In the data rows, the value 128 means zero.
Here are some points:
177;175;088;184;159;148;165;147;191;167;184;177;188;186;184;169;172;141;177;145;166;156;175;205;186;175;175;186;126;141;173;154
128;163;186;126;169;118;083;093;129;128;147;152;133;132;159;118;114;099;149;153;153;180;114;148;146;153;167;157;131;164;121;117
118;119;127;104;120;106;087;107;108;186;104;104;111;096;105;111;135;108;103;099;113;121;086;126;100;089;109;109;119;131;118;113
078;100;135;106;112;126;086;088;097;097;101;087;097;095;107;090;103;101;114;128;079;097;101;148;111;143;123;084;123;108;093;158
191;194;173;186;175;137;178;194;217;191;194;166;205;205;199;194;131;169;188;177;186;149;169;160;199;157;194;188;194;167;184;186
148;140;132;149;123;143;137;112;132;156;139;128;134;141;156;132;131;117;142;112;117;163;149;143;130;141;139;133;126;135;142;132
137;117;109;133;152;128;149;134;122;141;129;121;142;130;120;142;097;143;121;119;112;130;149;130;123;072;132;135;118;093;152;157
119;126;121;128;139;103;120;169;104;118;138;090;117;117;130;136;103;178;126;109;150;065;094;117;127;180;104;138;092;148;115;144
188;178;087;194;158;129;162;152;175;217;191;137;184;174;188;205;125;153;174;184;152;150;199;167;194;165;173;184;143;173;194;170
169;167;125;170;122;162;194;129;169;142;163;156;159;166;169;171;151;139;165;217;111;120;217;123;153;168;152;162;085;134;175;173
157;138;174;148;138;127;148;152;155;120;142;180;136;158;135;137;113;149;132;149;137;068;129;076;136;111;133;151;136;174;147;147
149;156;151;150;101;149;144;164;151;139;161;174;143;155;148;155;124;165;161;068;139;164;097;143;177;188;151;156;145;156;138;126
110;141;134;121;135;159;106;135;118;130;152;147;150;140;132;111;147;116;144;156;148;135;082;144;148;120;158;145;158;199;106;159
106;112;123;089;162;076;112;124;096;123;118;125;112;111;123;107;120;113;113;146;093;094;116;138;132;140;104;122;116;130;112;110
153;173;158;158;140;175;139;146;171;152;170;162;163;165;167;145;164;130;162;138;126;145;167;150;162;163;162;164;138;144;155;159
167;184;177;178;162;180;152;157;170;117;177;164;182;180;165;164;191;168;191;167;191;128;139;178;180;149;188;182;144;131;162;178
145;149;127;141;116;161;133;115;125;136;146;118;140;149;151;134;119;106;145;148;121;149;157;131;137;128;126;130;138;150;136;133
145;155;162;145;103;117;112;113;159;117;137;145;149;154;152;149;160;112;150;104;180;166;159;136;144;099;146;158;124;122;123;174
122;123;141;135;123;111;121;120;120;119;108;172;124;128;119;104;153;132;119;123;072;155;135;127;112;094;133;111;107;139;135;100
142;164;140;156;139;160;143;133;155;166;172;145;157;149;164;141;119;123;167;118;139;142;172;139;159;169;150;148;134;142;153;161
140;116;123;142;114;123;154;174;144;127;125;155;123;129;124;122;091;171;108;122;107;091;133;101;114;076;108;117;122;113;137;125
116;133;133;119;151;121;097;123;125;136;133;128;135;123;131;134;140;111;143;126;165;144;068;133;152;133;127;129;153;129;100;169
115;141;132;136;136;158;119;130;135;114;140;123;132;135;140;110;138;108;155;091;128;125;122;153;153;178;136;144;167;152;117;149
155;159;199;162;157;138;174;159;148;145;168;135;161;167;158;173;217;159;184;157;159;154;184;139;160;134;184;166;118;165;166;171
074;051;062;051;086;039;104;120;057;079;072;076;051;057;051;086;129;104;065;151;104;085;104;081;065;116;057;062;180;070;076;085
072;057;068;079;144;117;081;084;074;093;051;074;065;051;070;051;118;089;051;090;068;078;076;108;062;086;051;068;084;039;062;076
114;127;101;110;104;124;109;127;105;125;112;138;104;116;122;113;158;134;135;199;119;101;108;114;109;107;115;111;109;123;130;081
Then 24 other points, each followed by its number:
070;062;105;057;126;112;120;145;079;062;057;124;057;065;068;065;065;129;070;113;039;103;109;051;070;093;068;057;074;117;095;086 0
118;123;133;111;142;084;143;132;111;123;123;089;116;114;118;133;128;136;123;082;139;142;137;124;136;125;118;127;150;140;128;145 1
132;128;113;127;148;133;123;095;117;144;131;127;141;125;121;117;112;092;122;160;112;111;150;122;131;119;116;138;091;127;126;115 2
039;065;153;062;083;144;062;070;039;068;065;105;070;076;062;039;107;079;085;108;057;110;079;147;057;092;070;072;109;094;051;127 3
175;172;113;167;171;154;151;154;184;157;186;199;177;175;182;172;128;163;169;186;168;141;126;125;182;142;169;180;186;178;149;166 4
142;123;138;130;133;100;105;118;119;107;131;205;130;118;116;121;130;128;123;125;157;092;111;115;108;123;111;117;157;101;104;074 5
131;113;154;143;092;139;129;133;132;159;128;107;140;128;119;143;135;150;118;121;143;083;112;168;130;065;119;139;175;135;135;097 6
143;130;217;137;117;096;153;172;128;129;119;135;126;134;114;133;082;154;133;039;113;135;130;166;118;159;123;136;083;110;134;139 7
194;137;057;182;119;169;205;205;182;124;152;140;165;164;162;199;144;205;138;115;199;143;136;090;167;088;133;162;081;095;178;122 8
144;125;166;152;101;173;130;109;147;102;120;150;122;116;118;133;092;126;127;098;136;144;152;096;116;133;128;126;098;101;125;117 9
093;101;126;083;120;094;068;089;082;083;110;146;082;097;099;074;115;110;095;100;083;099;081;117;103;108;103;103;093;143;079;142 10
099;076;096;093;103;108;106;168;101;168;068;120;081;082;079;112;098;180;086;057;103;128;062;068;087;087;093;092;107;082;133;091 11
138;129;114;129;113;111;126;175;131;149;122;101;135;151;128;142;106;152;112;107;155;121;085;128;121;123;128;116;114;126;154;167 12
148;157;144;147;136;140;163;117;158;152;159;141;153;155;153;148;148;121;157;135;127;141;178;133;157;126;152;157;128;118;168;172 13
057;068;103;065;091;107;039;039;062;099;070;078;062;062;072;057;078;039;057;108;100;133;084;128;051;096;062;039;072;098;057;082 14
113;102;157;117;094;120;070;057;112;162;097;139;099;117;093;123;149;078;101;104;111;087;132;091;096;081;102;101;095;096;124;160 15
150;131;167;136;129;104;153;199;139;173;117;159;133;119;127;139;100;199;118;137;092;107;121;174;123;115;122;125;130;092;180;070 16
109;136;079;118;148;101;090;072;103;112;142;160;115;131;148;102;110;057;128;107;118;157;134;137;145;191;127;114;062;103;101;205 17
084;110;141;099;145;079;132;126;099;091;103;079;090;093;110;094;145;140;116;128;094;129;131;130;106;148;107;103;094;136;109;115 18
128;139;159;131;157;131;131;119;142;170;139;108;123;141;135;131;142;115;133;127;133;138;139;149;147;155;156;140;140;118;150;133 19
103;108;182;103;125;116;111;104;099;114;107;120;107;104;103;094;109;090;109;140;106;099;109;089;105;138;105;108;065;121;097;133 20
104;104;147;096;128;110;051;068;091;117;088;138;079;097;100;100;072;068;093;078;161;137;078;074;085;136;094;094;106;085;091;107 21
129;126;142;138;108;131;134;140;128;134;133;111;148;146;133;143;147;133;133;134;133;098;145;151;145;135;137;144;143;166;158;135 22
065;114;148;087;170;108;084;065;065;106;106;098;093;089;099;070;163;051;101;072;101;127;119;158;110;145;113;110;105;104;085;138 23
Which of these numbered points is nearest to each point below, looking only along the 4 directions in which the first points spread most? Its number follows each.
199;217;163;217;199;156;188;184;205;178;217;178;217;217;217;186;180;186;199;168;184;177;194;155;205;170;217;205;199;142;191;199 > 4
217;199;169;199;153;165;199;188;199;184;199;162;191;199;191;191;188;194;205;159;171;182;186;141;191;182;205;194;184;191;217;182 > 4
116;070;074;097;070;115;125;147;117;120;082;104;091;090;076;113;057;160;078;106;115;122;083;084;082;062;085;099;134;097;103;078 > 11
104;105;145;095;102;112;110;116;090;051;099;110;098;103;094;101;148;119;108;136;159;088;128;095;104;108;101;097;133;119;074;120 > 20
090;088;078;092;097;147;074;122;084;104;090;103;094;084;086;089;104;130;098;173;103;124;057;085;079;083;074;085;099;116;081;106 > 10
062;078;136;068;093;094;065;074;070;087;062;128;086;079;081;068;074;086;096;106;065;102;099;106;076;103;082;065;101;097;065;099 > 3
117;109;180;113;096;086;122;092;113;088;111;152;101;100;112;109;150;081;107;139;137;148;147;092;101;100;119;096;103;086;110;139 > 15
186;205;165;188;180;149;173;150;186;194;205;188;194;188;194;182;166;145;217;152;162;143;188;172;217;217;199;217;217;180;188;135 > 4
182;174;156;157;116;121;217;217;188;131;173;132;170;161;172;217;138;217;159;154;156;172;142;078;155;130;163;163;128;194;205;146 > 8
161;188;160;157;168;157;159;166;163;150;169;131;168;157;180;175;184;147;186;141;188;169;143;109;172;199;191;173;182;186;164;155 > 4
139;096;130;115;149;105;117;101;111;089;113;142;121;122;109;129;094;107;117;124;178;062;133;145;111;079;122;136;117;120;111;128 > 5
126;131;112;143;137;191;109;106;139;134;123;155;137;138;113;117;105;104;117;130;135;070;120;139;131;095;117;150;102;120;121;109 > 9
108;090;117;108;104;072;057;108;107;085;093;094;085;072;078;116;096;115;068;123;217;039;065;082;088;091;083;081;086;089;039;093 > 11
Now 24 new points, numbered from 0 again:
123;139;129;114;164;113;121;113;107;118;114;121;105;119;127;096;123;117;140;122;105;138;123;088;128;160;138;124;168;117;112;217 0
130;145;092;174;156;217;147;153;165;135;143;133;172;173;157;148;085;126;130;113;130;118;124;173;154;125;148;171;104;154;141;104 1
109;138;120;115;118;122;113;107;127;151;115;116;139;136;129;119;062;094;128;093;136;173;110;161;132;148;125;118;127;145;109;162 2
170;144;133;163;089;124;140;167;154;177;155;157;159;182;145;162;154;177;157;128;150;155;125;170;149;132;147;159;155;157;146;168 3
162;165;172;153;145;113;169;182;147;148;157;144;153;157;155;166;182;174;160;152;131;158;152;118;147;115;166;153;123;188;169;143 4
165;153;171;173;099;136;182;180;157;119;162;170;162;135;157;135;132;170;142;157;124;105;156;144;168;177;162;148;172;123;162;157 5
083;111;106;116;149;152;124;116;124;074;114;115;114;110;107;104;167;119;119;074;126;124;093;105;125;121;112;113;104;116;068;104 6
120;092;095;105;062;142;111;081;121;111;102;092;097;113;091;120;137;070;099;147;182;101;127;065;078;107;100;088;111;083;101;151 7
079;082;102;074;125;082;092;097;078;070;081;125;076;078;095;072;039;103;062;137;102;134;088;097;090;106;072;090;115;129;078;079 8
121;124;111;123;139;099;115;112;118;129;133;129;127;120;138;138;111;124;129;132;145;132;120;142;133;140;136;120;159;149;136;141 9
149;145;097;148;186;142;123;149;143;161;147;175;145;152;134;121;194;138;155;129;138;165;111;138;149;124;164;160;156;103;129;150 10
085;095;094;070;106;070;076;087;072;103;084;088;089;087;092;084;115;103;089;083;089;139;092;117;097;101;084;095;079;112;089;126 11
117;109;076;104;133;139;127;138;109;157;128;068;112;109;120;144;102;127;128;162;129;111;106;057;108;151;131;106;148;133;145;119 12
155;170;135;165;150;205;138;170;166;140;162;182;180;184;173;156;162;150;180;164;153;117;113;159;170;129;153;177;057;162;142;165 13
081;086;125;094;081;133;131;123;094;065;076;081;072;083;065;099;101;147;072;182;094;115;122;087;074;070;076;070;076;057;099;084 14
098;072;129;085;085;102;119;109;094;122;085;062;100;086;084;122;086;097;074;062;117;081;136;079;092;113;086;091;140;153;116;088 15
130;151;188;139;134;117;115;118;119;139;144;131;128;153;149;140;175;136;154;088;133;153;101;126;155;167;155;132;144;205;123;138 16
139;118;131;144;143;136;132;137;136;143;116;126;133;114;126;135;089;144;110;095;157;100;123;149;115;144;118;120;125;114;125;065 17
141;130;099;134;146;194;161;158;149;104;141;133;128;121;147;127;177;161;140;117;120;119;164;125;138;173;120;139;137;072;139;107 18
097;115;117;117;147;159;134;159;109;076;108;107;106;107;106;103;153;148;111;135;081;082;104;121;112;074;117;123;145;126;107;114 19
115;128;148;123;131;171;146;139;120;115;112;106;117;121;142;130;199;123;152;115;097;217;124;133;116;111;141;115;163;109;139;131 20
094;083;051;082;087;145;091;079;076;082;078;097;096;104;083;078;079;074;076;097;087;123;099;094;103;104;088;083;096;123;070;101 21
140;133;118;118;159;103;157;151;134;101;127;103;123;126;143;138;123;157;137;118;158;150;146;110;134;109;129;145;133;149;132;147 22
133;169;157;150;109;147;128;110;137;164;165;117;148;147;147;141;170;098;162;205;164;103;121;165;150;155;180;167;191;152;131;188 23
Which of these numbered points is nearest to each point below, looking only along the 4 directions in which the first points spread most? Its number follows each.
180;171;149;205;155;134;164;161;180;150;178;169;174;168;178;174;178;162;175;170;167;170;162;191;163;150;178;174;160;121;159;128 > 13
151;150;178;154;121;128;156;145;134;133;139;119;156;153;136;150;112;132;146;121;172;113;174;135;151;130;153;147;155;177;157;130 > 3
131;152;205;144;105;143;147;131;133;140;140;154;145;152;162;126;152;134;153;123;091;117;170;153;140;184;154;137;169;134;141;136 > 10
094;106;099;107;082;174;099;106;124;155;091;150;109;091;096;092;133;118;091;165;062;114;095;112;097;102;109;079;177;090;120;039 > 7
144;148;119;137;126;109;162;128;130;172;117;127;117;117;139;149;143;133;136;112;095;205;165;099;117;129;135;121;133;079;160;129 > 18
124;161;155;155;177;186;136;131;148;107;149;144;124;127;170;124;157;129;148;171;117;194;153;157;135;171;155;128;135;065;113;113 > 10
121;120;118;100;078;140;149;136;115;108;115;123;118;125;115;118;099;151;107;142;127;147;140;070;101;104;112;109;127;155;120;124 > 19
114;107;131;088;127;098;088;085;126;084;094;158;103;112;111;097;070;065;104;051;123;127;116;062;126;128;107;104;115;161;084;132 > 6
111;133;139;130;165;128;114;104;136;149;132;140;142;130;138;128;136;105;121;144;099;137;144;145;134;103;145;130;146;113;119;123 > 20
101;107;093;117;144;118;072;062;093;138;109;039;116;108;109;124;124;072;106;111;169;086;142;163;117;162;111;125;112;139;107;089 > 2
092;097;111;107;119;092;098;099;101;094;092;117;108;108;097;082;095;088;083;099;131;084;108;123;107;068;096;098;136;128;096;101 > 15
112;093;097;112;065;144;107;115;112;137;089;082;111;099;089;105;134;102;092;120;101;118;118;086;083;098;089;094;124;102;122;068 > 7
088;089;106;081;079;088;078;078;085;101;087;101;068;068;085;085;116;082;087;065;124;152;094;108;094;127;099;082;123;087;072;108 > 11
